In the rows, 128 means zero.
Rotation paths and how fast each direction turns (degrees per step)
Each turn is a multiple of 5 degrees from 10 to 175, or 0.
Each row of a path follows its step; steps can be skipped.
Path 1:
step 0: [128 128 127 129 130 130 130 134 137 124 128 128 129 126 136 126 119 131
 115 133 129 132 121 126 124 129 128 132 134 123 130 128 128 134 135 130
 129 130 124 132 130 126 111 139 124]
step 1: [134 127 128 120 128 129 128 129 136 133 135 132 126 135 120 127 125 128
 123 124 134 125 122 131 130 131 135 124 132 134 128 127 118 127 135 124
 121 125 115 124 134 131 122 121 127]
step 2: [124 127 125 125 124 131 127 126 141 128 127 131 119 134 135 116 121 123
 125 128 128 129 128 127 137 127 125 118 133 132 134 131 125 127 119 132
 131 126 130 126 125 134 123 137 126]
step 3: [131 128 119 130 125 129 124 135 135 132 144 133 127 127 129 120 126 128
 134 128 141 138 132 136 132 131 126 130 126 126 126 123 130 129 129 134
 120 127 129 129 132 128 126 127 125]
step 4: [127 139 134 126 130 124 129 124 135 133 133 134 126 140 127 118 133 129
 122 127 127 134 125 132 125 122 128 121 129 122 137 120 134 130 129 131
 135 127 129 132 128 134 133 122 124]
step 5: [130 138 117 126 129 134 123 129 140 127 130 130 134 136 130 126 128 130
 129 120 131 123 129 125 118 126 122 139 127 126 134 127 121 130 127 134
 124 133 131 132 127 126 132 136 126]
step 6: [129 137 123 128 127 124 130 115 126 134 127 119 126 131 125 120 129 128
 128 124 130 130 124 140 130 117 132 134 128 124 130 127 123 129 136 130
 126 135 128 122 131 128 118 127 129]
step 7: [127 127 125 124 130 128 122 121 132 126 133 126 130 134 134 121 124 140
 120 121 119 125 128 129 125 131 129 131 128 128 127 135 127 122 134 132
 124 118 136 134 121 134 119 128 125]
step 8: [138 129 125 136 118 131 126 132 128 129 137 126 129 131 126 130 123 121
 130 122 126 124 122 137 134 121 139 134 132 132 137 130 130 121 126 132
 125 128 125 132 121 128 123 126 125]
step 9: [128 124 129 129 126 124 125 127 127 131 127 120 119 139 132 120 130 129
 134 126 134 132 124 129 127 131 130 129 130 123 135 142 134 124 134 138
 130 118 123 131 130 132 133 133 131]
step 10: [128 126 128 131 121 128 129 129 132 136 138 124 132 132 133 131 128 120
 126 132 133 122 128 130 122 128 127 136 131 122 121 118 124 120 129 140
 134 118 129 128 123 131 131 130 126]
step 11: [137 135 128 121 119 135 130 128 126 133 128 124 120 133 127 117 123 126
 125 132 131 128 133 127 117 122 134 131 122 124 125 130 136 130 134 123
 133 130 121 128 121 131 132 130 130]
[127 131 128 127 129 128 127 128 127 129 129 129 124 128 128 129 129 128
 129 125 127 129 128 127 128 131 129 129 132 127 126 128 129 129 128 128
 128 127 128 124 125 125 128 129 124]
0
[129 128 128 130 127 128 131 128 127 126 129 129 129 132 130 129 128 130
 130 130 127 127 128 128 130 130 128 128 130 126 127 131 126 124 131 127
 130 130 127 128 127 125 126 128 128]
40
Path 2:
step 0: [124 130 129 129 128 142 134 121 133 127 129 126 120 126 128 122 130 127
 122 132 133 138 128 137 122 138 129 135 123 134 122 123 128 127 130 135
 132 137 127 133 121 128 131 134 126]
step 1: [116 130 129 127 130 133 126 126 137 115 136 131 127 130 135 128 129 128
 128 125 128 128 128 130 136 134 128 130 121 132 134 124 133 135 130 136
 124 138 119 138 127 132 127 130 125]
step 2: [126 131 130 125 137 137 122 124 134 138 134 130 131 129 135 127 128 130
 123 131 120 121 127 125 131 131 123 129 125 131 129 130 122 126 134 130
 122 141 129 139 124 139 129 135 123]
step 3: [127 130 126 118 135 134 132 119 124 131 122 130 120 126 134 118 133 125
 122 131 131 126 131 126 133 141 127 129 127 129 124 121 133 132 125 135
 124 129 134 136 124 135 134 134 128]
step 4: [127 126 127 119 134 127 126 133 135 130 131 135 125 126 133 122 132 130
 126 121 133 126 127 128 144 136 135 130 134 132 130 122 135 131 127 128
 125 132 116 136 130 133 122 134 132]
step 5: [133 133 129 123 134 136 126 126 128 141 126 132 128 129 121 120 124 131
 124 124 123 125 130 127 127 127 128 125 132 133 133 122 123 131 131 119
 129 135 123 144 130 137 125 128 134]
step 6: [130 127 131 115 137 130 134 118 128 123 123 134 125 119 117 125 124 128
 120 129 130 126 134 125 130 135 127 130 127 128 127 124 126 134 128 126
 130 120 124 140 129 127 132 134 129]
step 7: [133 126 131 127 129 132 134 126 138 128 131 136 124 120 124 133 132 131
 122 118 126 132 127 123 140 126 134 136 130 130 125 124 126 136 125 121
 134 131 121 131 129 128 122 139 124]
step 8: [132 133 133 127 123 136 127 126 125 128 135 132 123 130 113 126 130 125
 128 121 117 133 134 121 128 124 120 135 129 131 132 126 129 137 125 125
 128 133 131 139 128 135 124 131 127]
step 9: [130 128 140 118 127 124 122 121 132 125 135 124 128 118 116 125 132 130
 123 127 129 128 138 120 127 135 122 132 123 128 125 129 133 126 126 132
 130 129 129 133 129 125 127 139 125]
step 10: [131 127 140 129 119 126 130 123 137 135 133 123 121 122 130 125 133 127
 120 122 126 128 130 129 134 128 135 135 123 137 127 124 136 131 127 125
 139 134 128 128 129 133 129 130 120]
step 11: [129 128 139 127 122 133 124 133 130 126 137 124 122 130 121 124 133 126
 130 128 121 134 134 134 133 131 127 131 126 136 137 125 131 129 137 131
 128 123 130 139 133 138 135 127 124]
[128 128 128 128 126 128 130 126 129 126 128 130 130 127 124 129 127 126
 130 128 124 128 128 128 126 126 129 131 126 130 126 126 128 127 127 129
 127 129 127 127 125 126 125 130 130]
40
[130 123 129 129 126 127 129 128 127 129 128 129 126 131 128 129 130 127
 130 132 131 126 128 128 127 127 127 128 126 125 128 128 125 130 127 129
 129 128 127 129 128 128 126 127 128]
0
[125 128 127 128 125 126 130 128 129 128 130 127 125 127 131 127 127 126
 126 129 127 128 127 125 131 125 129 128 129 128 130 127 128 127 127 126
 127 130 125 128 130 125 128 128 128]
120
[126 127 129 128 131 130 129 127 129 127 127 131 128 131 131 125 127 130
 127 129 128 129 128 126 130 128 129 126 128 129 128 130 128 127 127 129
 127 129 128 128 124 129 129 128 133]
25
Path 3:
step 0: [133 128 128 134 134 120 121 128 117 125 123 130 123 127 121 130 115 121
 129 133 124 127 123 124 131 122 135 128 123 121 135 139 131 130 136 131
 126 125 131 133 129 137 129 135 125]
step 1: [131 133 131 140 116 125 132 123 126 124 125 122 124 131 133 134 134 124
 124 131 120 121 131 131 125 127 135 125 120 127 128 123 121 134 126 131
 124 127 140 130 127 131 126 138 118]
step 2: [135 129 130 130 127 116 128 122 134 129 126 129 130 127 137 130 134 116
 133 129 125 121 136 134 125 132 125 127 124 131 128 120 134 124 126 122
 126 142 120 127 126 139 126 122 125]
step 3: [132 134 128 132 131 129 120 128 123 116 122 136 124 131 127 118 132 124
 128 137 139 132 139 139 129 130 130 134 125 128 136 132 127 124 128 128
 128 125 116 132 127 129 129 124 128]
step 4: [131 132 130 136 128 120 126 134 126 127 125 139 118 121 115 131 134 120
 126 121 133 128 122 130 132 121 123 131 130 126 131 134 124 133 128 132
 132 121 131 127 121 137 133 134 121]
step 5: [130 123 134 135 117 121 129 126 136 114 124 129 126 129 131 130 131 121
 126 129 122 127 124 129 133 127 117 129 121 114 123 130 126 134 127 128
 125 133 140 129 130 124 127 130 132]
step 6: [127 125 132 123 129 117 131 123 131 120 128 136 128 135 130 138 132 122
 130 143 122 130 130 124 121 132 132 127 120 128 126 127 137 128 135 130
 126 128 123 129 125 131 126 116 120]
step 7: [127 130 134 129 127 127 126 127 122 126 129 128 120 120 127 122 133 117
 122 143 135 117 133 133 128 132 135 125 129 131 136 129 129 127 123 134
 133 120 129 131 136 130 134 119 126]
step 8: [137 131 128 131 129 119 120 136 121 129 119 125 126 115 130 129 126 114
 129 124 129 129 121 129 118 125 127 121 121 123 135 136 126 127 124 131
 126 128 128 126 128 134 129 135 132]
step 9: [136 130 123 133 120 118 137 127 123 119 119 127 119 134 131 136 133 130
 135 125 123 129 131 135 130 125 130 125 122 115 132 129 123 127 126 132
 125 132 126 131 129 117 125 132 121]
step 10: [131 123 130 128 126 119 132 123 129 122 125 139 130 125 131 136 129 118
 131 130 124 123 136 127 139 124 141 139 131 130 127 126 133 120 131 126
 133 136 128 129 126 135 128 126 118]
step 11: [126 132 134 142 130 127 120 124 121 123 131 132 127 130 132 116 127 119
 130 141 135 127 134 133 131 130 132 128 126 122 125 131 128 126 133 128
 125 125 134 131 132 142 131 131 129]
[128 129 130 130 129 131 128 130 126 126 132 127 128 127 128 128 126 129
 128 128 129 127 126 131 127 129 128 129 129 128 131 133 130 128 129 128
 130 126 129 127 127 131 128 129 128]
95
Path 4:
step 0: [130 131 130 127 124 134 124 126 128 128 127 123 126 126 125 129 131 139
 126 124 130 127 118 138 137 121 139 127 120 125 136 128 130 133 122 130
 126 123 128 120 133 139 121 120 131]
step 1: [131 126 138 122 127 127 122 131 134 127 126 134 137 129 123 124 138 139
 132 135 124 132 127 134 127 132 125 133 119 129 129 132 131 130 121 135
 122 129 124 116 132 134 129 128 132]
step 2: [134 129 138 126 126 131 118 131 133 121 128 130 131 131 125 131 138 126
 132 132 130 127 119 120 135 123 133 125 126 121 128 130 128 133 124 130
 137 140 127 115 126 128 129 123 126]
step 3: [130 137 128 137 128 127 118 133 122 124 128 129 121 125 123 130 132 137
 130 123 129 129 123 132 131 125 133 127 122 131 132 133 126 132 132 133
 127 133 118 114 129 139 125 127 121]
step 4: [134 134 129 128 126 125 126 136 130 124 133 135 134 128 128 122 146 135
 136 128 133 130 118 132 123 127 130 125 131 128 132 128 129 129 127 132
 124 121 130 121 135 139 134 128 132]
step 5: [126 126 144 129 127 127 121 132 127 119 124 129 122 127 127 126 135 135
 139 131 136 125 118 132 131 121 125 120 125 127 124 134 128 131 122 123
 129 135 128 121 131 124 129 133 134]
step 6: [124 126 126 136 126 120 119 133 116 129 133 135 124 132 123 128 139 129
 127 130 133 120 125 126 129 128 127 131 122 127 125 127 125 133 120 128
 129 138 121 118 133 134 133 131 122]
step 7: [120 137 124 127 133 126 123 136 126 122 128 135 125 122 134 128 136 129
 128 123 131 129 114 128 127 122 122 128 133 126 130 127 122 138 123 130
 131 124 133 120 127 139 137 129 127]
step 8: [128 134 130 140 123 124 132 132 131 129 122 132 122 119 126 120 129 137
 132 128 134 123 120 134 122 127 124 122 124 120 124 131 121 131 119 128
 132 131 131 123 136 131 126 131 137]
step 9: [126 123 130 128 117 121 124 130 122 128 133 129 124 133 129 128 138 137
 131 131 129 120 128 126 133 124 120 129 125 114 127 128 120 134 114 130
 125 125 132 126 130 131 129 132 124]
step 10: [118 128 130 127 126 134 125 139 127 133 116 133 127 124 134 132 132 128
 127 121 121 120 121 126 132 122 124 137 127 125 129 126 125 135 116 125
 128 131 128 118 132 133 130 130 128]
step 11: [131 131 126 136 121 127 131 126 132 127 128 131 129 123 121 124 124 135
 119 126 125 126 121 130 131 129 124 128 127 125 131 124 126 142 115 128
 139 125 128 116 134 137 128 127 133]
[130 132 125 131 127 126 129 129 130 127 129 127 126 125 131 128 127 127
 129 129 127 130 129 127 127 127 128 125 129 126 130 130 125 127 129 131
 128 129 128 128 128 130 127 127 126]
80
[130 128 126 131 127 128 130 129 129 132 128 130 130 129 127 126 131 125
 128 129 129 126 128 127 126 130 131 129 128 127 127 126 129 125 127 128
 128 130 128 127 131 128 128 126 129]
160
[127 130 125 128 129 129 127 128 124 129 129 127 125 131 127 130 130 130
 127 128 128 128 130 128 130 126 130 128 127 125 127 128 128 125 127 127
 125 128 127 129 127 130 127 126 126]
115
[130 129 131 127 129 128 127 128 128 124 129 128 131 129 127 127 129 129
 126 127 130 129 129 129 125 125 132 128 126 128 130 130 130 128 131 127
 127 131 126 128 128 129 130 129 127]
25
Path 5:
step 0: [130 136 126 124 122 117 129 130 131 126 130 132 134 133 127 130 131 122
 131 141 130 126 127 120 132 118 125 134 131 134 127 121 127 125 125 128
 129 129 137 117 126 128 127 120 126]
step 1: [137 129 132 123 128 121 120 135 131 127 129 137 123 124 125 123 135 124
 126 129 133 121 131 122 131 126 131 138 128 131 127 124 119 131 126 122
 121 126 135 123 129 131 128 116 124]
step 2: [136 124 121 126 137 128 117 128 133 134 117 131 122 120 128 125 134 129
 127 124 125 121 127 129 126 125 130 132 134 126 125 124 126 127 124 118
 122 125 132 131 137 125 136 122 132]
step 3: [127 116 118 123 130 138 128 127 130 138 122 132 129 126 121 128 129 129
 124 126 128 130 122 122 126 129 132 129 136 130 123 128 134 126 126 119
 124 122 135 132 135 125 130 139 130]
step 4: [123 117 121 122 128 129 135 121 119 136 129 124 126 124 121 123 119 133
 129 121 133 129 125 120 128 133 121 126 129 131 131 129 134 131 132 117
 133 125 132 128 127 133 125 133 128]
step 5: [122 125 120 126 137 121 134 114 125 127 133 126 124 123 121 130 124 136
 139 128 128 132 128 125 127 134 130 129 126 129 130 120 134 134 131 132
 133 134 128 124 121 131 125 128 133]
step 6: [124 123 125 130 128 119 131 131 137 121 131 126 122 125 123 136 131 131
 139 123 129 135 134 122 126 129 136 127 129 119 129 125 129 129 127 133
 128 137 125 123 116 125 124 129 122]
step 7: [130 130 135 129 123 119 123 133 129 123 127 122 123 125 131 120 126 127
 129 124 124 138 137 126 123 128 130 128 132 114 130 128 130 126 124 128
 122 135 124 120 122 124 136 135 123]
step 8: [134 131 135 132 125 119 119 130 121 126 131 130 136 125 133 123 133 126
 129 133 130 141 127 131 126 131 129 122 137 121 123 132 129 131 129 125
 126 129 127 128 132 119 136 135 133]
step 9: [133 131 126 126 121 123 123 135 130 128 143 134 142 129 129 127 132 132
 125 130 128 128 121 127 127 126 119 126 137 123 132 135 129 131 135 125
 135 128 133 132 135 123 131 132 131]
step 10: [126 131 131 126 129 123 122 134 129 127 139 136 139 125 130 126 116 136
 131 126 127 118 119 127 135 126 121 137 132 132 131 127 127 124 133 131
 126 126 135 132 129 134 130 131 128]
step 11: [126 128 128 137 135 120 131 131 129 130 125 130 132 120 128 133 127 138
 132 128 131 118 131 125 140 119 127 133 130 135 120 125 126 121 123 133
 130 125 136 133 127 134 130 128 128]
[128 128 131 128 129 128 127 134 129 128 126 129 127 129 130 126 131 126
 128 130 128 129 127 127 126 128 128 129 129 128 130 126 130 132 129 126
 128 129 127 129 129 127 128 127 130]
55
[129 127 130 126 130 127 129 128 129 126 130 125 128 127 127 127 130 126
 129 128 128 126 127 127 127 126 129 129 127 129 126 132 130 127 125 128
 127 129 126 125 126 127 129 126 130]
60
[125 129 127 126 129 130 127 127 129 130 127 129 124 128 125 130 128 127
 127 128 129 130 128 128 128 129 128 128 129 129 129 128 126 127 127 123
 127 129 130 124 128 128 127 126 131]
25
Path 6:
step 0: [138 126 130 127 124 139 120 131 128 131 126 136 135 120 130 130 130 136
 136 134 126 120 132 127 128 124 122 130 126 133 129 125 124 128 125 140
 134 119 125 134 135 133 129 122 128]
step 1: [123 120 139 126 126 132 122 138 123 127 128 127 132 120 125 122 130 128
 141 129 133 122 129 130 131 119 126 121 132 116 126 125 126 131 128 130
 136 123 124 128 134 127 132 124 131]
step 2: [129 125 130 122 136 136 120 137 127 126 126 129 131 130 129 125 129 135
 133 130 129 123 130 123 129 127 125 125 129 126 118 124 125 134 132 128
 133 120 123 134 129 142 128 139 140]
step 3: [128 135 129 133 124 127 125 135 121 121 128 134 126 129 129 127 127 130
 133 134 127 119 128 128 129 122 113 123 124 126 121 128 133 130 130 133
 134 118 133 129 138 133 125 124 138]
step 4: [114 130 139 125 131 130 120 140 125 126 127 138 126 127 128 133 130 125
 130 123 132 133 124 128 130 125 119 123 128 126 116 123 131 131 129 136
 125 128 122 129 136 131 126 129 133]
step 5: [131 127 125 123 128 133 124 130 126 127 133 134 133 128 124 136 128 130
 136 131 130 123 126 123 131 132 117 127 131 131 121 124 130 126 126 141
 131 130 122 124 137 139 117 138 129]
step 6: [123 120 137 132 122 131 119 134 120 126 129 130 126 123 122 125 128 134
 131 132 129 126 131 128 133 126 113 124 130 134 130 121 124 128 129 129
 133 129 131 125 141 123 117 129 127]
step 7: [121 124 135 120 137 137 113 132 131 124 129 132 134 124 132 127 127 131
 134 126 130 128 129 121 135 135 119 132 128 130 128 122 122 131 123 131
 136 129 125 124 129 128 125 126 137]
step 8: [132 129 130 123 123 124 121 135 129 128 142 127 128 128 125 123 118 129
 137 139 128 121 129 129 137 135 118 131 130 125 126 124 127 127 128 130
 138 125 124 128 133 133 127 127 135]
step 9: [123 128 140 132 131 129 122 137 125 131 129 134 118 119 130 123 126 130
 137 130 123 126 131 127 134 128 118 132 129 136 117 119 125 126 130 122
 126 128 127 131 131 136 133 126 130]
step 10: [131 131 133 130 133 134 130 132 124 127 132 134 136 122 128 128 123 129
 136 129 129 125 131 120 129 132 116 127 127 127 118 118 129 120 123 142
 132 128 124 132 124 131 133 123 136]
step 11: [127 121 138 125 122 130 132 138 126 133 137 135 131 130 123 131 120 137
 136 132 130 126 130 129 126 118 120 125 128 127 126 122 120 118 133 131
 126 126 121 128 135 130 129 126 132]
[125 128 129 127 125 127 128 130 126 127 128 127 129 127 128 128 131 129
 131 128 129 131 126 126 129 128 127 128 129 130 127 130 126 130 130 125
 125 128 128 127 126 126 130 128 127]
140
[130 127 128 127 127 127 124 126 130 128 128 126 127 126 128 126 129 126
 128 130 125 129 129 127 130 130 126 130 127 128 128 128 125 127 126 128
 130 131 127 129 129 127 130 127 125]
40
